[101  92  90  95 165 157 172 135 106]  fudep
[148 166 148 146 166 166 166 105  99]  lasi
[120 155  95 168 146  86 152 167 157]  kesal
succ: [105] | [99]
count lasi: [166] | 4

[127 142  94  98  94  94  94 143  98  94 145 138 114 148 126 145 122 132
  99 132 121 152 155 119 152 155 155 155 107 106  99] = nuvis
[111 120 118  94 156 119 115  95 120 142  94 139 157 157 129 137 105 132
 119 132 157  98 140 119 128 146 159 134 153 115 131] = gisot
[145 117  96 112 114 101 100 128 113 148 144 136 147  96 163  98 125  93
 137 154 100 156 150 112 104 159 145 102 101 106 131] = kesal
[163 118 108 103 146  99  92 162 120  95 163 136 121 149 164 127 136 105
 131 128 163 102 152  97 142 116 157 144 107  99 135] = mef
[104 151 113 140 147 127 152 157 118 132 101 151  93  97  94 113 133 101
 154 133 155 105 143 156 135 105 127 161 105 162  97] = Mibi
[156 109 104 116 129 135 149 113  93 140  93 114 109 131 159 157 159 154
 156 155 117 123 124 110 108 137 120 124 143 146 102] = Rakas
[ 95 126 118  98 143 103 104 164 131 116 143 128 116 164 103  93 123 113
  99 155 138 134 156  96 129 133 131 154 143 116 116] = sug
[141 133 137 159 163 158 148 109 138 145 129 116 157 106 111 129 122 145
  94 123 123 108  98 100 154 108 147 142  99 110 135] = gudat
asked: [127 142  94  98  94  94  94 143  98  94 145 138 114 148 126 145 122 132
  99 132 121 152 155 119 152 155 155 155 107 106  99] | nuvis
succ: [161] | [105]
count sug: [143] | 3
count gisot: [156] | 1
count gisot: [94] | 2
count nuvis: [155] | 4

[137 120 116 122 147 128 125 133 130 126 118 120 123 125 117 127 127 132
 122 121 128 118 105 121 139 123 138 125 135 118 131 138 138 132 130 119
 129 124 127 114 127 120 120] : lasi
[131 117 118 119 158 126 134 128 119 130 134 120 138 121  98 137 135 128
 105 122 134 121 128 109 148 123 123 140 136 122 133 132 127 129 142 100
 132 122 129 117 141 140 135] : Mibi
[127 117 117 124 154 136 119 127 127 130 122 122 134 123 112 123 134 133
 120 131 129 121 113 124 146 118 131 129 136 121 138 138 133 127 143  96
 135 124 127 113 142 137 133] : kesal
[126 120 118 128 128 132 127 134 121 129 130 123 137 127 105 134 135 131
 112 129 132 125 124 117 146 128 123 136 133 134 133 131 128 132 140 111
 126 122 130 119 133 134 132] : Vogeb
[133 116 118 127 158 122 138 130 118 129 136 119 138 129  95 141 136 127
 101 118 135 120 133 105 147 125 122 142 137 121 134 134 126 127 144  93
 135 121 129 116 144 142 137] : gisot
[137 128 116 128 142 129 126 127 132 127 122 125 120 133 122 128 124 132
 127 126 128 123 117 123 137 124 129 127 128 123 126 131 132 132 128 128
 126 127 124 117 118 124 124] : nuvis
[127 117 117 124 154 136 119 127 127 130 122 122 134 123 112 123 134 133
 120 131 129 121 113 124 146 118 131 129 136 121 131 132 133 135 135 119
 124 122 131 119 129 124 125] : sug
[131 117 118 127 158 126 134 128 119 130 134 120 138 128  98 137 135 128
 105 122 134 122 128 109 148 123 123 140 136 122 133 132 127 129 142 100
 132 122 129 117 141 140 135] : fudep
asked: [126 120 118 128 128 132 127 134 121 129 130 123 137 127 105 134 135 131
 112 129 132 125 124 117 146 128 123 136 133 134 133 131 128 132 140 111
 126 122 130 119 133 134 132] | Vogeb
asked: [127 117 117 124 154 136 119 127 127 130 122 122 134 123 112 123 134 133
 120 131 129 121 113 124 146 118 131 129 136 121 131 132 133 135 135 119
 124 122 131 119 129 124 125] | sug
count lasi: [120] | 4
asked: [137 120 116 122 147 128 125 133 130 126 118 120 123 125 117 127 127 132
 122 121 128 118 105 121 139 123 138 125 135 118 131 138 138 132 130 119
 129 124 127 114 127 120 120] | lasi
asked: [137 128 116 128 142 129 126 127 132 127 122 125 120 133 122 128 124 132
 127 126 128 123 117 123 137 124 129 127 128 123 126 131 132 132 128 128
 126 127 124 117 118 124 124] | nuvis
count Vogeb: [134] | 4
asked: [127 117 117 124 154 136 119 127 127 130 122 122 134 123 112 123 134 133
 120 131 129 121 113 124 146 118 131 129 136 121 138 138 133 127 143  96
 135 124 127 113 142 137 133] | kesal

[136 131 135 146 119 134 132 113 143 151 140 119 143 117 152 125 153 106
 145 120 138 115 140 147 124 146 149 151 113 132 140 133 132 150 148 125
 126 119 148 133 120 140 150 119 140 106 150 118 156 109 135 119 160 144
 126 113 129 131 153 146 140]  luku
[137 144 139 126 153 138 138 158 130 123 136 151 129 154 121 145 120 165
 129 153 135 158 134 127 149 129 123 124 121 140 134 141 141 123 125 147
 148 153 124 140 152 133 125 149 131 167 124 153 118 163 137 135 113 129
 147 160 143 142 120 127 132]  Mibi
[137 144 139 126 153 138 139 158 130 123 136 151 129 154 121 145 120 165
 129 153 135 158 134 127 132 129 123 124 157 140 134 141 141 123 125 148
 148 153 124 140 152 133 125 149 131 167 124 153 118 163 137 135 113 129
 147 160 143 142 120 127 132]  lasi
[136 143 139 125 155 139 140 161 129 119 134 125 128 158 118 147 117 169
 126 154 132 160 131 125 149 126 121 120 160 141 133 139 140 121 123 149
 149 154 123 140 154 132 121 150 131 118 121 156 114 166 137 133 110 126
 147 162 144 142 118 126 131]  sug
[135 140 137 127 150 137 139 154 129 121 132 148 129 153 120 144 119 162
 126 149 131 154 130 127 144 126 122 122 155 139 132 137 137 122 124 145
 145 149 125 138 149 132 122 145 132 162 122 152 117 159 135 132 113 126
 143 155 141 140 121 127 130]  fudep
[136 141 137 127 157 139 143 163 129 119 127 153 130 160 119 152 118 170
 124 153 132 157 130 125 149 122 122 118 165 142 129 138 140 121 122 148
 147 155 126 139 154 132 118 151 137 169 119 159 112 167 138 132 109 126
 147 162 145 142 118 125 132]  Vogeb
[136 143 139 125 155 139 140 161 129 119 134 153 128 158 118 147 117 169
 126 154 132 160 131 125 149 126 121 120 160 141 133 139 140 121 123 149
 149 154 123 140 154 132 121 150 131 170 121 156 114 157 137 133 110 126
 147 162 144 142 118 126 131]  gisot
[135 139 136 126 151 137 139 156 156 119 145 149 128 154 119 145 117 163
 126 150 131 155 129 125 145 124 121 121 156 139 131 136 138 121 123 145
 145 151 124 137 150 131 120 147 131 163 121 153 115 160 135 131 112 126
 144 156 141 140 118 126 130]  nuvis
[134 127 130 144 120 133 132 116 140 149 132 121 142 117 150 128 151 107
 142 120 138 113 138 142 124 141 148 146 117 131 134 131 131 147 146 124
 122 120 147 129 119 137 144 125 129 106 145 120 151 110 135 136 156 143
 125 113 129 129 148 143 140]  gudat
[137 146 142 125 152 138 138 157 130 121 140 151 127 155 119 142 118 166
 129 153 133 160 133 128 148 130 121 123 155 139 137 141 140 122 124 148
 150 152 122 142 153 134 127 147 128 168 125 152 148 131 136 131 112 127
 147 161 142 142 121 127 131]  Rakas
[137 133 139 146 126 137 137 119 143 145 136 127 143 128 147 132 149 118
 140 123 134 122 137 147 126 141 145 145 121 135 140 132 131 147 146 130
 130 125 148 137 128 141 145 126 143 115 147 127 151 118 137 138 154 138
 128 121 132 135 153 145 139]  mef
asked: [137 146 142 125 152 138 138 157 130 121 140 151 127 155 119 142 118 166
 129 153 133 160 133 128 148 130 121 123 155 139 137 141 140 122 124 148
 150 152 122 142 153 134 127 147 128 168 125 152 148 131 136 131 112 127
 147 161 142 142 121 127 131] | Rakas
count luku: [119] | 5
asked: [137 133 139 146 126 137 137 119 143 145 136 127 143 128 147 132 149 118
 140 123 134 122 137 147 126 141 145 145 121 135 140 132 131 147 146 130
 130 125 148 137 128 141 145 126 143 115 147 127 151 118 137 138 154 138
 128 121 132 135 153 145 139] | mef
count nuvis: [156] | 4
count Rakas: [130] | 2
count gudat: [130] | 1

[103 154  98  99 160 160] = Vogeb
[158 157 105 105 102 157] = lasi
[147 107 156 146 152 161] = gisot
succ: [156] | [146]
succ: [102] | [157]
succ: [152] | [161]
count lasi: [157] | 2
succ: [146] | [152]
succ: [147] | [107]

[130 124 131 125 126 125 128 127 129 131 130 129 132 119 132 123 129 131
 128 120 123 127 125 127 129 125 127 130 129 135 133 126 128 129 142 131
 134 130 131 126 129 130 113 127 125 129 127 126 129 130 128 118 129] = gisot
[129 121 136 127 128 134 127 127 129 131 130 129 131 126 126 122 129 129
 125 138 122 123 131 128 134 126 127 127 128 129 132 130 128 130 127 126
 127 128 122 129 121 125  98 131 131 130 130 126 131 127 130 116 126] = luku
[128 125 132 126 128 135 128 123 131 132 132 130 126 134 126 132 122 126
 127 117 127 130 133 128 125 131 131 129 125 130 128 122 130 130 131 120
 130 128 125 125 120 124 138 134 130 130 139 126 129 121 130 134 131] = fudep
[128 119 124 132 128 129 131 134 129 110 124 129 133 131 131 124 136 129
 128 132 126 125 130 128 134 129 128 130 132 139 126 128 129 127 134 133
 130 127 120 129 130 126 153 126 130 131 120 124 132 122 126 130 132] = mef
[126 131 127 131 128 125 126 129 132 128 124 130 112 129 131 129 134 125
 128 137 125 135 126 125 134 123 127 129 129 127 125 131 126 130 123 129
 130 128 131 129 120 136 170 130 131 133 130 129 129 129 123 125 123] = Vogeb
count fudep: [130] | 9
count luku: [129] | 7
asked: [129 121 136 127 128 134 127 127 129 131 130 129 131 126 126 122 129 129
 125 138 122 123 131 128 134 126 127 127 128 129 132 130 128 130 127 126
 127 128 122 129 121 125  98 131 131 130 130 126 131 127 130 116 126] | luku
succ: [113] | [127]

[141 161 133 128] : mef
[141 160 135 137] : gudat
[140 148 136 131] : kesal
[143 168 139 139] : gisot
succ: [140] | [148]
succ: [160] | [135]
succ: [135] | [137]

[112 125 136 123 144  92 113]  kesal
[157 129 127 136 100 111 119]  Vogeb
[114 115 137 125 134 134  98]  luku
[129 122 130 145 134 133 110]  gudat
[115 143 130 139 130  93 119]  lasi
[133 146 122 144  98 135 124]  Rakas
[130 114 140 110 162 133 130]  Mibi
count luku: [134] | 2
succ: [111] | [119]
count Rakas: [146] | 1
count Mibi: [114] | 1
succ: [127] | [136]
count lasi: [94] | 0

[140 140 140 127] = Mibi
[128 127 128  85] = mef
[128 171 131 128] = fudep
[127 139 141 120] = nuvis
[128 130 151  86] = kesal
succ: [130] | [151]
count Mibi: [140] | 3
succ: [131] | [128]
count fudep: [128] | 2
asked: [140 140 140 127] | Mibi
succ: [139] | [141]

[115 142 103 103 128 142 142 103 142] -> mef
[142 149 131 100 110 132 130 148 132] -> Rakas
[108 124 125 116 118 127 128 142 123] -> gudat
[123 110 135 124 119 112 137 103 136] -> luku
[139 129 143 124 129 130 139 131 126] -> lasi
[ 84 138 110 111 138 148 157 129 141] -> nuvis
[127 133 119 124 127 130 130 138 123] -> sug
[129 102 150 125 120 113  97 150  93] -> gisot
[108 114 135 118 124 128 124 141 109] -> Mibi
[128 114 129 141 130 115 140 113 102] -> kesal
succ: [111] | [138]
count mef: [103] | 3
succ: [112] | [137]
count lasi: [139] | 2

[160 117 148 131 127 138 137 135 120 137 142 105 143] : nuvis
[145 145 145 123 138 114 133 112 123 128 110 145 123] : fudep
[146 142 138 107 140 132 132 126 104 147 117 113 120] : kesal
[156 119 124 157 122 120 121 151 151 156 124 130 123] : gudat
[122 142 121 138 134 122 101 131 150 118 132 112  99] : gisot
[125 127 141 123 133 117 140 125 108 114 149 152 145] : sug
count fudep: [123] | 3
succ: [148] | [131]
succ: [135] | [120]
succ: [110] | [145]
count gudat: [156] | 2

[111 118 105 137 146  86 125] = lasi
[110 118 129 127 132 136 140] = mef
[131 142 138 116 102 152 103] = kesal
[130 117 113 103 122 103 102] = luku
[128 139 139 117 115 137 123] = sug
[149 140 145 140 148 125 153] = gudat
[120 130 131 125 124 140 137] = Rakas
[139 137 140 128 120 142 104] = Vogeb
[128 129 139 134 147 132 148] = gisot
[140 140 133 132 129 140 140] = nuvis
count nuvis: [140] | 4
succ: [146] | [86]
count luku: [117] | 1
asked: [128 139 139 117 115 137 123] | sug
succ: [134] | [147]
succ: [124] | [140]
succ: [113] | [103]

[161 142 152 147 125] : gudat
[105 159 144 103 144] : gisot
[163 142 157 150 143] : luku
[127 126 141 129 129] : Rakas
[127 126 141 136 144] : Vogeb
[138 159 144 103  84] : mef
succ: [150] | [143]
count Rakas: [129] | 2
succ: [163] | [142]
count gisot: [144] | 2

[133 133 125 127 119 122 140 131 112 123 131 126 127] = Mibi
[144 149 126 125 167  96 112 125 119 141 127 147 137] = gisot
[128 128 128 128 129 128 127 128 130 128 128 129 129] = luku
[127 128 128 125 126 125 130 128 125 127 128 127 125] = fudep
[128 128 129 129 130 124 129 126 138 130 126 126 126] = kesal
[132 131 126 128 120 125 137 130 115 124 130 126 127] = sug
[128 128 128 129 131 127 126 128 132 129 127 129 129] = Rakas
succ: [122] | [140]
succ: [120] | [125]
count kesal: [129] | 3
count kesal: [125] | 0
asked: [133 133 125 127 119 122 140 131 112 123 131 126 127] | Mibi
count fudep: [125] | 4

[141 140 141 146 155 149 110 103  97 151 120 115 156] = luku
[139 138 138 132 141 139 130 110 137 139 138 120 138] = Rakas
[137 145 139 137 148 146 110 110 100 147 126 135 148] = sug
[136 117 121 143 116 104 162  91 136 101  92 162 117] = nuvis
count Rakas: [139] | 3
count nuvis: [92] | 1
count luku: [146] | 1
count nuvis: [136] | 2

